rotation steps, each row followed by its count of steps:
The counts run from 0 to 135.
[156 156 147 121  57 119 125  94 181  88  84  87 140 164 147 136 192 107
 148 104 133 166]  41
[128 194  89 185 161 142 162 165 204 158  87  94 143 135  97  95 105 128
 115 119 182 144]  0
[137 147 117 123 146  88  81 137 108 139 140 112 151 122 157  72 208 107
 158 101 133 184]  118
[145 102 180 213 109 129 134  78 108 130 166 105 112 165 114 107 147 152
 159 123 135 136]  102
[ 98 146  67 116 101 155 136 205 147 161 103  84 156 166 120  76 103 108
 129 100 115 127]  21
[122 181  61 146 131 110  96 125 205 132 161 115 176 123 119 180 112 119
  94 146 109 180]  48
[117 171  71 114  37 114  99 128 183 129 125  14 124 128  86  96  79  39
 153  87 174 119]  68
[101 107  70 109 107 212 103 105 158 120 164 141  83 143 146 125 135 103
 113 141 158 145]  66
[108 180 107  89 125  89 135 114 215  52 111 148 146 163 160 166 160 158
 119 102  99 128]  40
[164  71 105 116 111 188 135 136 148 128 157 117 121 177 210  81 132 131
 123  98 144 103]  37
[ 84 125 109 134 125 188 121  93 163 128 120  78 120 150 138 109 119  80
 109 104 170 121]  20
[140 101 160 162 101 127 187 129  77 133 186 160 168 171 102 155 106 123
 165 158 138 198]  34
[134 142 172 152 113 128 107  73 100 202 172 218 112 109  96 169  86  83
 103 140 155 156]  73
[158 181  79 210 118 140 148 164 128 127 141 159  64 115 128  72 166 114
 149  90 145 111]  93
[118  81 187 150  60  95 133  73 137  87 119 166 136 144 156 108 108 135
 118 100 159 148]  80
[102 151 116 164 148 120 153 150 183 100 115  91 169 134  43 204 100  55
 143  93  95 136]  69
[116 136 168  87 169  50 139 111 179 102 120 240 186  91 150 170 127 120
 142  90 128 135]  79
[109 159 146 181 164  52 125 177 187 137 131 116 210  87 158 162 129 124
 133 150  79 209]  117
[141 126 105 147 137 166 165 172 114 153  97 132  92 100 140  52 158 155
 119 105 173 132]  7
[130 150  85 148 201 148 163 136 163 109 104 127 156 156 118 102 172 102
  93  87 115 148]  1
[167 147 114  95  60 123 144 105 187  77  81 144 119 147 105 159 174 181
 206  91  70  92]  62
[ 77 136 131 155 109 149  88 115 143 132 128 162  94 137  71 159 116 163
  80 149 110 139]  65
[141 115 129 149  85 154 167  85 123 105 126 127 105 135  90 157 197 140
 146  91  80 130]  63
[115  30 186 141 100 155 118  72 146 109 170 129 129 129 133 123 118 119
 167 152 124 123]  81
[ 95 117  94 173 150 125 126 165  95 169 125  76 179 154 150 138  63  83
 162 105 160 153]  30
[ 90  72 172 210 149 156 105 122 121 156 141 150 162 172 128 111  73 149
 132 128 193 115]  103
[ 96  76 130 134 135 131 167 187  99 154 104 100 233 165  84 100  97  68
 103 178 141 163]  13
[191  69 156 133 144 115 176 166  96 137  96 172 110  99 134 106 143 136
 131 105 128 164]  6
[100  86 116 124 110  75 120  99 116 149 139 152 129 120 198  85 137  51
 134 121 171 124]  97
[118 134 132 124 157  76 100 174 157 159  65 116 143 155  76 137 132 162
 190  88  95 179]  108
[109  60  57 129 150 142 102 162 140 124 141 104  99 108 166 102 155  97
 143  54 174  89]  114
[158 151  91 152 119  73 156 133 145 105 124 149 181 134 178 129 175 121
 144 102 149 122]  32
[128  82 136 129  69 153 116 108 137 166 120 102 145 159  63 134 120 108
 175 194  99 166]  43
[167 113  88  81  91 172 132 148 150 113 163 191 117  84 143 198 139 138
 158 128 150 151]  53
[113 199 105 154 131 112 145 176 183 148 140  80 138 224 150 130 130 175
 125  69 124 126]  39
[118  84 132  98 101 124  70  64 194  90 205 179 164 118 175 118  91  92
 158 104 159 112]  58
[ 90  82 136 144 124  90 122 101 122 106 158 173 134 122 194  94 149  98
  90 115 143 154]  11
[ 61 144 151 152 157 110  85 124 214 103 139 175 141 154  64 134 156  99
 115 177 139 138]  87
[ 94  66 126 176 127 144 116 107 163  99  86 105  77 159  80  76  58 161
 146  94 177  68]  85
[144 118 112 172 105 176 135 121 142 178 128 113 143 156 138 112  94  82
 106  91 238 159]  29
[155 124 174 136 143 123 177 161 117 128  93 143  96 123 148 130 137 186
 128  70 137 136]  101
[161  89 128 128 123 163 124  85 140 181 182 158 135 179 162 140 123 139
 181 157  98 175]  35
[126  93 102 100 139  97 168 146 164 123 152 149 162 162 112 182  78 113
 221  95 110 140]  61
[145  38  82 130 185 166 130 199 163 101 159 131 138 162 204  90 161 179
 140 105 126  89]  122
[142 146 135 152 153 159 114 143 113  91 159 127 103 149 202  67 157 134
 170  80 155  88]  123
[138 106 161 169  77  75  91 113  84 154 103 137 133 105 136  87 176 105
 190 134 138 183]  119
[153 141 109 163 152 186  86 139 192 182 152 158  95 121 173 116 148 120
 130 164 130 166]  27
[161 109  97 121  64 167 154 119  81 144 173  93 132  80  99 137  97  38
 173 135 119 131]  51
[118 109  97 115 104 165 115  79 138  72 151 121  91 115 118 112 138  63
  88  87 173 107]  67
[160 142 144 184  95 120 112  83  85 161 137 139  85  87  92 153 147  81
 168 117 119 121]  72
[106  46  78 139 159 111 119 114 159 115 135 169 126 144 163  78 124 109
 144 137 105 125]  105
[159 189 120 216  47 139 168 128  91 162 128  67 123  96 135  48 163 174
 152 115 102 207]  25
[ 79 110 113 136  92 100 123  85 125 126 178 129 167 159 137 128 129  91
 179 102 130 130]  59
[122 151 201 119  29 174 130 103 161 177 106 120 142 180 126 153 116  56
 153 136 129 154]  42
[156 102 136 174  76  84  94  86 137 125 189 112 174 126 167 107 123  71
 177 138 149 144]  50
[177  84 130 134  77 124 183 128  78  92 145 169 122 131 164 127  86 173
 178  92 158 126]  54
[120 100 127 147  99 158 130  93 109 135 178  72 161 205 145 131  88 141
 129  73 194  91]  38
[112 125 116 181 124 173 132 139 113 204  77 172 114 109  30 124 108  97
 174 146 117 143]  90
[171 188  88 190  83 181 112 114 132 142 144 119  82 130 121  72 122  89
 148 108 143  83]  46
[165 124  55  89 123  98  85 124 195 144 134 127 138  79 179 116 189 102
 154 177 122 143]  135
[128 164 130 209 117 139 125 158 120 155 175 147 180  83 107 181 143 156
 114 163 138 217]  26
[153 115 148 139 115 209 149  89 143  94 123 155  87 139 143 101 120 158
 153  50 159  79]  84
[172 187 107 139  97  84  85 101 171 115  80 112 135  94 103 178 146 156
 150 121 163 125]  70
[151 112 135 172 123 164 165 126 110 153 147  86 135 195 121  86 127 187
 126 127 117 160]  17
[101 148 137 199 158  66  97 141 131 181 102  92 145 121 106  64 130 125
 141 161 144 156]  116
[164 100 113 130 139 146 123  84 156 135 167 119 115 114 187  73 157  90
 112 125 179  74]  28
[142 147 168 158  73 166  77  95 138 101 135 155 117 166  42 181 120 169
 129 153 126 161]  64
[ 76 107 126 119  82 105 121  99  98 126  98 159  84 116  78 109 128  49
 151 118 124 176]  89
[162 167 167 182 158 125 130  79 130  99 191 151 164 160 105 129 144 158
 114 127 150 127]  56
[129  87  70 142 150 151 104 157 180 156 164 145 123  67 162 117 153 135
 152 123 118 166]  113
[152 118 128 164 188 169 108 111 177 129 120 194 102 108  66 166 126 161
 154 143 155 143]  74
[152 104 107 132 179 146 148 118 153 135  68 132  97 100 162 107 151 141
 152  90 123 135]  92
[122  57 165 122  55 136 149  83  79 124 132 121 153 157  92 106 166  89
 229 139  58 129]  128
[137  86 183 166  97 178 211 150 106 117 146  86 119 174 180  86 180 189
 155  64 127 120]  16
[120 158 148 137  86 126 137  84 136  99 113 133 108 140 152  96 226 114
 159  98 105 141]  110
